In the rows, zero is written as 128.
One turn moves each row of this set onto another row. After a few examples, where does it send each row asked below?
k_879: [164 112  99 102  93 160 121 130 109 152 112 124  87 142 136 151 135  89
 109 118 164 133 138 128 124 120]
k_600: [176 125  94 113 118 133 126 136 116 137 126 101 111 120 105 118 151 116
 115 136 167 156 108 150 121  85]
k_679: [156 104 137 136 119 122 144 133  88 156  94  86  94 140 108 147 112 116
 139 134 132 127 138 144 131 111]
k_666: [150 100  91  86 119 145 113 171 103 163 117 123 107 126 109 126 152 100
 130 113 122 133 129 158 134 104]
k_527: [157 104  93  81 117 152 120 159  97 165 115 120  97 121 122 126 150 103
 126 121 113 129 128 152 149 100]
k_624: [168 121  77 118 121 129 126 133 123 139 121 106 117 118 104 109 150 114
 119 134 160 152 114 138 119  86]
k_783: [158 112 131 135 117 124 151 114  93 155  90  88  98 136 115 140 111 109
 134 135 136 134 148 148 133 111]
k_998: [152 107 140 133 116 124 155 133  94 159  99  89  95 135 109 145 105 110
 131 133 128 134 135 158 123 114]
k_656: [132 135 121 107  98 127 155 142 110 134 108  96 117 148 130 126 138 108
 163 140 141 124 136 128 133  96]
k_898: [167 119  98 132 121 130 147 148 102 133 110 111 116 133 137 128 111  82
 135 127 116 117 105 139  98 144]
k_145: [149 118 118 101 131 101 108 144 100 143 111 117 114 121 136 116 125  77
 110 132 157 156 122 130 116  98]
k_428: [173 127  97 115 116 139 129 133 124 148 127 111 121 118 101 116 152 114
 113 130 155 153 112 150 121  77]
k_210: [134 145 108 119 128 151 136 134  93 133  83 112  91 122 119 146 129 101
 127 127 121 130  84 122 125 103]
k_483: [160 115 123 100 124 105 117 148  95 142 121 121  97 126 134 112 117  82
 109 121 156 149 119 115 121  96]
k_815: [165 113 107 109  92 158 125 144 113 154 121 116  82 148 143 152 146 105
 101 115 150 130 135 133 125 116]
k_75: [125 134 103 105  97 126 155 149 104 141  97 101 107 143 127 124 128 116
 158 137 145 116 134 120 120  95]
k_827: [129 128 102 127 129 146 125 133  98 138  88 111  87 130 115 146 130  94
 124 126 114 123  83 130 107 100]
k_505: [168 125 108 137 119 137 146 146 111 139  99 110 132 136 128 133 117  81
 140 126 120 126 115 140  92 141]
k_682: [159 104  92  82 119 152 107 168  95 165 108 120 103 131 122 120 150  99
 127 119 119 126 132 154 131 101]
k_535: [171 124 103 133 116 137 145 144 104 135 103 113 132 133 135 136 115  79
 141 140 123 116 102 140  96 133]

k_827 turns into k_815
k_210 turns into k_879
k_600 turns into k_535
Now these:
k_527 turns into k_783
k_505 turns into k_666

One turn moves each row of this set onto another row. After a few examples, where does it send each row asked below?
k_713: [127 144 120 117 113 139 137 129 125 130 122 124 114 119 140 121 148  91]
k_903: [107 148 131 128 143 103 136 129 125 136 139 118 124 159 162 125 129 119]
k_379: [118 142 115 117 154 111 114 149 114  81 123 130 125 124 144 112 145 142]
k_287: [125 132 120 119 161 124 132 141 101  96 118 141 120 124 152 107 134 123]
k_46: [128 137 112 123 169 124 121 132 124  97 129 135 136 119 137 112 149 115]
k_648: [108 155 112 129 139 120 118 133 139 134 142 121 135 165 157 143 140 130]
k_307: [125 149 110 122 171 109 117 133 116  99 118 136 123 132 145 105 144 140]
k_398: [124 135 114 118 152 120 114 152 103  89 107 129 119 117 131 116 146 134]
k_825: [135 116 119 130  93 126 112 116 129 132 133 103 113 146 144 140 117 139]
k_630: [141 108 121 139 120 111 123 129 123 109 138 120 100 143 139 123 114 167]
k_526: [101 152 122 139 136 109 122 128 139 139 134 116 119 167 148 138 129 131]
k_257: [143 118 123 133 106 130 110 120 125 133 139 108 100 134 146 147 121 150]
k_111: [143 106 112 132 124 147 113 125 121 114 130 116  89 129 124 125 116 147]
k_493: [129 146 113 125 101 139 127 134 133 119 111 128 108 115 123 126 153 107]
k_200: [135 121 121 138 124 113 109 124 125 100 131 120 105 140 141 114 107 169]
k_154: [125 154 116 111 114 148 130 139 129 123 114 126 111 130 112 122 157 112]
k_908: [111 140 122 123 136 108 130 129 141 151 140 127 141 155 153 130 144 129]
k_171: [114 123 117 115 169 112 118 141 117 102 125 134 132 121 142 103 142 138]
k_921: [104 143 110 136 149 101 117 140 133 126 137 116 134 164 155 135 135 133]
k_367: [122 136 114 129 161 120 112 143 105  87 112 142 120 125 149 121 134 144]
k_48: [137 159 109 114 127 138 123 125 127 125 110 131 114 116 126 116 162 109]
k_818: [124 153 129 127 153 108 139 128 131 133 134 136 141 159 142 128 146 127]
k_215: [139 110 115 129 120 153 109 130 106 115 114 123 106 119 122 120 119 150]
k_672: [127 148 111 121 105 139 130 139 131 138 115 123 120 137 122 135 157 107]
k_315: [120 112 122 141 130 108 112 130 119 114 134 112 115 145 138 114 107 168]
k_42: [129 158 135 112 132 124 127 125 128 130 124 118 125 118 124 128 160 103]
k_98: [144 105 112 123 113 150 110 124 110 108 115 119 104 129 127 124 117 140]
k_895: [134 120 117 139  90 131 113 120 132 141 135 110 119 135 142 138 122 143]
k_996: [139 131 119 139 102 132 105 113 135 132 136 114 109 143 149 141 114 151]
k_22: [118 165 115 128 139 105 125 119 142 143 134 121 127 156 151 127 147 125]
k_259: [144 122 116 130 114 153 109 120 122 113 118 122  93 128 120 120 114 148]
k_570: [127 138 124 104 123 142 126 133 124 137 114 128 121 111 122 121 159 111]
k_121: [130 107 122 131 127 111 114 126 114 104 128 112 112 153 141 119 105 162]

k_171 turns into k_908
k_367 turns into k_526
Now these:
k_98 turns into k_121
k_903 turns into k_713
k_630 turns into k_257
k_921 turns into k_672
k_648 turns into k_154
k_259 turns into k_200
k_46 turns into k_818
k_315 turns into k_895
k_307 turns into k_22

